Each named turn below is shown by a few rows before and after it. Which turns, in which order, take the first row of each later pair to the second? The first pair is answered.
tuzos (before -> after):
[ -3   9  18 -11  18   0 -31   6  -3   0  -5  11  -6   8  10  42  21  -3
 -20  -4  -6  -9  -1  13   5  -3 -24 -20   0  -8   4 -28   6  19   5 -15
  -2   4]  ->  [ -9  14  32 -11  23   5 -15   3  -5   3 -17  17 -17   3  -3  31  27  -3
  -7 -13   0  -3  -4   7   5  -5 -22 -17   1  -5  -2 -19  -4  16   1  -2
   6   6]
[ -1  -1   9 -27  -1  35 -35  -8  17  -1 -16  -4  10  39   5 -12  22  15
   1 -35   1 -13   1  -5 -20   5  -6 -14  29   4   5  26 -16  11  -1   3
  34 -10]  ->  [ 10   1  -1 -28  -2  30 -38  -9  20   0  -4  -9   9  42   9  -6  23  10
   0 -33  -3 -18   0  -4 -16  10  -3 -14  26   2  10  27  -6   9  -4  -8
  27  -8]
[  0  -4   5  -6  -2   1 -19   9   5   6 -20   2  12 -20 -20 -19 -28 -22
  14  -9   5  15   3   9 -23   5 -25  12   3  20  -4  19  -2  -6   3   9
   4  -3]  ->  [ 12   3  -5  -6  -2  -3 -22   8   3   7  -7  -4  10 -17 -11 -18 -27 -26
  16 -20   1   9   6  13 -21  10 -21  10   2  13   1  27   5 -14  -4   1
  10  -4]
[-17 -20   7  16  -8  -5  -1  -9  25  -9  -6  11  45  -4 -16  10 -33   5
 -26  34  34   3 -37 -20  10  -3  29  19 -12   2 -22  13   5  18   0   9
  -3   6]  ->  [-20  -4  15   8   2 -10  19 -12  18   1 -14  21  29 -14 -24 -10 -24   8
  -2  11  46   4 -34 -28   5  -6  30  18 -20   3 -23  29  -3   3 -15  25
  21   8]
bevo (before -> after):
[-19 -17 -63   9 -17   6  -6   3  19   8  33 -21 -18  13   9  23 -16 -11
 -29 -33  29 -21  14 -13 -59  27   5  31  17 -20 -11  19 -19 -31 -40 -12
 -41   0]  ->  [-31 -26 -68  17 -17  -2   4  -1  20   9  23 -24 -12   6  -6  24 -19  -5
 -27 -18  35 -12   5 -23 -55  22  17  39  13 -17 -13  25 -26 -25 -34   4
 -43   7]
[  5  -3   5 -14  24 -44 -11  -8  -5   0  27   4   9  53  18  12  25  -8
   1  23  10  11 -16  42  37   3  -4   0 -21  -2 -25  11  12  -9 -16 -20
   9 -14]  ->  [  7   8  -3 -13  26 -40  -4  -1 -11   2  32   1  -4  48  23   4  22 -13
   7   7  14   5 -11  36  31  10  -2  -2 -18  -6 -19  20   8 -21 -18 -21
  15 -16]
[-23  -9  44  22   1 -11 -19 -10  -3  -9 -33   4  11  -4 -16   6  13  24
  19  20 -19  -8 -30  21  -4 -35   9 -19  26   1  15  -4 -19  20  10  13
 -19  17]  ->  [ -6  -3  51  20   7  -8 -32  -1  -3 -15 -17   9   7   3   5  11  26  15
   6  11 -28 -16 -24  33  -6 -27  -6 -29  27  -4  18 -11 -11  16   7   3
 -19  10]
rik (before -> after):
[  6  44  48 -13  24  -6  -2  20 -16   8   4  15 -15 -13  13  -8  22 -12
  17 -15 -11   1  -4  22  15 -16 -15 -12 -14   4 -14   1   1 -14 -24   3
  23 -12]  ->  [ 16  51  19 -11   8 -21   0  14 -17  12  22  11  -2  -6  19 -17  14 -13
  25 -19  -4 -10   2  18  20  -7  -5 -11 -23  -8  -7  12  17 -18 -35  -9
  30  -2]
[  6  13  -1 -14   8  -4   7   2 -11  13   2  15  -3  -2  -4 -25  -4  -5
  14 -23  18 -14   9  -7  -8  -6  -5  -3  -5   4  -5  16   1 -20 -22   2
  20 -14]  ->  [  3   8 -14 -13   5  -3  10  -2  -6  13   6  10   0  -1 -10 -27  -8  -3
  12 -23  22 -18  13  -6  -9  -6  -3  -4  -3   4  -1  23   6 -20 -17  -2
  18 -11]
[-13 -24 -33  28 -11  12 -26 -37  19   9 -11 -19  16  26 -23   8   9   6
 -13  20  -2  11   1  20 -34  21   6  -3  24   8   4   7 -24  37  17   3
  10 -23]  ->  [-15 -21  -3  26  -1  17 -24 -27  20   8 -23 -13   2  16 -24  15  13   2
 -12  24  -9  22  -3  29 -33  11 -12  -6  27  19  -6  -2 -30  40  19  13
  16 -24]
[  1  19  41 -11  -5   7 -12 -45  38  33 -32  41   4 -18 -12   2 -16  13
  41   3  20  22 -34  14   0 -27  18  -2 -21  -2  -7   9 -23  14   8  18
  14  -5]  ->  [  7  28  32 -11 -10  -2 -10 -43  39  38 -20  40   6 -18 -16   0 -21   9
  49   5  19  20 -27  12  12 -31  26  -4 -31  -7  -5  17 -15  11   2  13
  17  -3]
memi (before -> after):
[ -5   0  14   4   0 -10   9  12  -3   4  -7   1 -16  -8 -13  14  -5  -3
  14  23   3  17 -16  -4  16  -8   2   8 -17   1   1   0  -9   3  -5  16
  -2  -3]  ->  [ -2   4  18   4   9  13  -8  23  -3  -6   0  -1 -28   4  13  15  -5 -13
  -8   3  -7   2  -2   7  13   3 -18   0  -2   1  10  -9  -4   0  -1  -3
  -6 -19]
[ -6  -5  -8 -23  14  18 -11  -1  -4  13  -5  19 -24  15  -2 -18  25   2
   5 -56   8 -25  22   9  10  11   1  -9  12  -2  -4  21  -5 -15   0  -6
  11  -3]  ->  [-24 -26 -10 -15  -1   1   9 -15   4  13 -28  17  -3  -1 -41 -17   7  17
  15 -15  14   1  -7  -4  13  -3  23   7   5   3 -15  22 -20   0   7  21
   7  16]
[  3   3  38 -11  14  20 -29  -8   5   3 -26   6  -8  -1   0 -21  23 -10
   3 -32   7  -3  11  11 -13 -14  -9  -7  -3  10  -7   5 -14   1   1   3
  20  -6]  ->  [ -1   3  34  -9  11   8 -16 -13  10   8 -32   9   4 -11 -17 -23  16  -1
  16 -15  12   9   1   8  -9 -22   4  -4  -9  11 -13   7 -21   2  -3  17
  24   2]
[ 26  -8  11  19  11   0  -7  -1   2 -28   7  -1  14   6 -11  18   8   5
   7   2  -2   8 -33 -15 -19  12   1  13   4  -7 -13 -29   9  -2   0   3
 -12  37]  ->  [ 36   6   7  14  19  -5 -16   1  -2 -23  21   5   6  13   2  12  13  -5
   5 -18  -4  -3 -20 -11 -22  13 -10   5   2 -11  -6 -24  12 -13 -11  -9
  -7  31]

Between the rows of a pair lie 2 to 3 turns.
[ -2  19   1   5   9  18   0  19 -16 -12  16   3 -43   4  23  13   1 -16
 -20 -29 -10 -16  20  -3  -8  18 -29  -3  11  -2  11  -9   8 -18  -8 -17
  -5 -25]  ->  [-15  12  25  -2  21  24   8  20 -18 -14 -11   7 -47 -10   2   7   8 -13
 -11 -26  -3  -5  12  -8 -14   9 -33  -2  12   6   2  -6 -16 -15  -4   3
   2 -20] -> tuzos, tuzos, tuzos
[ -8 -30 -15  13 -20  -3  23  -3   3   6   9 -18  11  11 -47 -14  -1  -3
   9 -15  12   6  -8   0  -8  -5  13   1  15   0  15  38   4   6   8   7
   8   7]  ->  [  2 -14  12   5   5  16   3  12  -7   0  16 -14 -16  13 -18 -15  16 -18
  -5 -46   2 -10   7  15 -17  -1 -16 -14  25   1  16  28   4  -6   3  -3
  14 -11] -> rik, rik, memi
[ -7 -30  -6   2 -11  27   1   8 -21  -8  -4 -15  -5  -2  11   1  -1   4
 -12 -15 -12  -1  18 -13  -5  13 -18   7  19  -2   7  10  -2  -2   7   8
  -9 -11]  ->  [-14 -38   6   5 -12  20   3   4 -11  -8 -10 -16   8  -3  -4  10  -4  10
  -8  11 -14  16   1 -10  -1   3 -12   8  12  -2  -3  -4  -4  14  11  18
 -13  -3] -> memi, memi, bevo
[-31 -11   4  23   2   4   2 -15  23  -1  -8   6   6 -11 -43  17   3  10
  22  23   3  21  -7 -10  -2 -20  15   1  -7  29 -12  -7  16  35 -11  14
  18   7]  ->  [-10  -8 -33  30 -10  -2  -9 -15  28  -9  27  -9  20  11 -14  25  -4   4
   6  28  -9   8   4  -1   3  -4  14  -2  -8  17   1  -5  39  33 -16 -20
   3   5] -> tuzos, tuzos, tuzos
[  6  34  -8  -7  44   0   3  -3 -39  16  21  14 -21 -23  10 -19   4 -21
 -15   5 -15   2  18  -1  27   5 -11   8  -7 -17 -13  21   9 -12 -28  -4
   3  -1]  ->  [-18   8  20  -6  51  12   0   0 -37   8 -15  13 -24 -39 -16  -6   6 -15
 -24  27 -16  19   2  -2  28  -8 -16   9   3  -3 -19   4 -14   9  -8  18
  -6  -3] -> tuzos, tuzos, tuzos
[-11  54  18 -13  28   0  43  -2  -8   3  16  -1 -35  13 -23 -15  -4 -30
   9  -5  15 -32 -18  -7  -6 -15  -5  -6  -3  13  -7  34  32  -8 -19  29
  18   7]  ->  [-13  46  27 -12  33  22  26   3 -11  -8  18  -8 -46  22  -4  -4  -1 -41
 -19 -18  11 -42  -6  -3 -15  -3 -21 -17  12  12  -2  18  31  -3  -7  19
   5  -8] -> memi, memi
[ -7  17  27   3   6 -11  30   4  -5   8 -17  25 -13 -25 -26   3  -5   8
  22  25  -3  17 -18   0   7 -13  -1   4 -15  10 -21   0 -25  -3 -14  28
  12  -3]  ->  [ 12  17 -37  12 -14 -34  23  -4   5  10  23   7  10   1   3   6 -19   8
  16  31  -3   6 -14   7  23   1  18   4 -24 -10  -7  12  10  -8 -19  -7
  -1   0] -> rik, rik, tuzos
[  3   1 -12  10   1  16   8  24  -1   4  21  15 -41  -5  24  -2 -18 -23
 -28  -8 -30  -2   2 -21   2  16 -21   3   8  11  -9  -5  26 -14 -16 -12
 -25 -27]  ->  [ -4 -12 -26  22 -12  -2  11  19  10   3  19   2 -20  -7  14   3 -30 -16
 -27  30 -26   9 -15 -25  16  11  -6  14   1   8 -14 -11  25  -2 -13 -10
 -34 -18] -> memi, tuzos, memi
[-15  -9  29  -6  12  10 -14 -10  11  -6 -29  -1  10 -10 -27  -8  20   2
   6   4  11  17 -18   3   1 -16   3   1   7  15 -16  -2 -20  19   3  23
  12   0]  ->  [  8   2  15  -8  17  14 -41  -2  10 -10   4 -11   2  12  18   1  23 -15
 -16 -22   0  -7   4  21  -5   0 -14  -9  11   0  -3  -5   5   3   8 -17
   9 -14] -> memi, tuzos, tuzos
[ 15   9 -38  14 -18 -20   1 -11   3  -1  33  -4   1  22   9   0 -20 -15
   3 -15   6 -13   3  14   3  17  10  -1   8  -5  23  28  10 -10 -15 -27
  -1  -5]  ->  [ -6  -4 -14  15 -15 -19  30 -17   1   5  -3  10  -1  -5 -35  -9 -19   3
  21  -3  22  14 -14 -11   2  -3  27  10   7  12  11  39 -18  -5  -9  16
   7   3] -> memi, tuzos, tuzos
[  2  17 -38   9 -17  12  46  27 -34  24  18  -3 -17 -11 -30 -15 -25  34
   9 -33  41 -36   2  -5   0  11  21   0  -9   2 -10  26  -1 -23 -23 -11
  21  12]  ->  [  3  12 -32  10 -14  36  24  38 -36  15  25 -10 -29  -7  -9  -4 -22  26
 -15 -48  30 -51  15   0 -10  20   4  -6   7   1  -2  16   7 -25 -17 -30
  13  -7] -> memi, memi
[-13  -2  12  10  12  -8  34 -11   1 -11  17 -10 -13 -11 -14  29 -14   5
 -19  31 -17   8 -28  -6  18  -6 -16  -1  -4  25  -7 -42  -2   7  18  19
 -14 -20]  ->  [-15   3   4   6   5 -12  55 -12  -3  -5  14  -7 -17 -19 -23  16 -13   8
  -6  18 -10   5 -26 -23  15  -5  -5   0  -9  27  -4 -18  -8  -6   9  27
  -6 -16] -> memi, bevo, memi
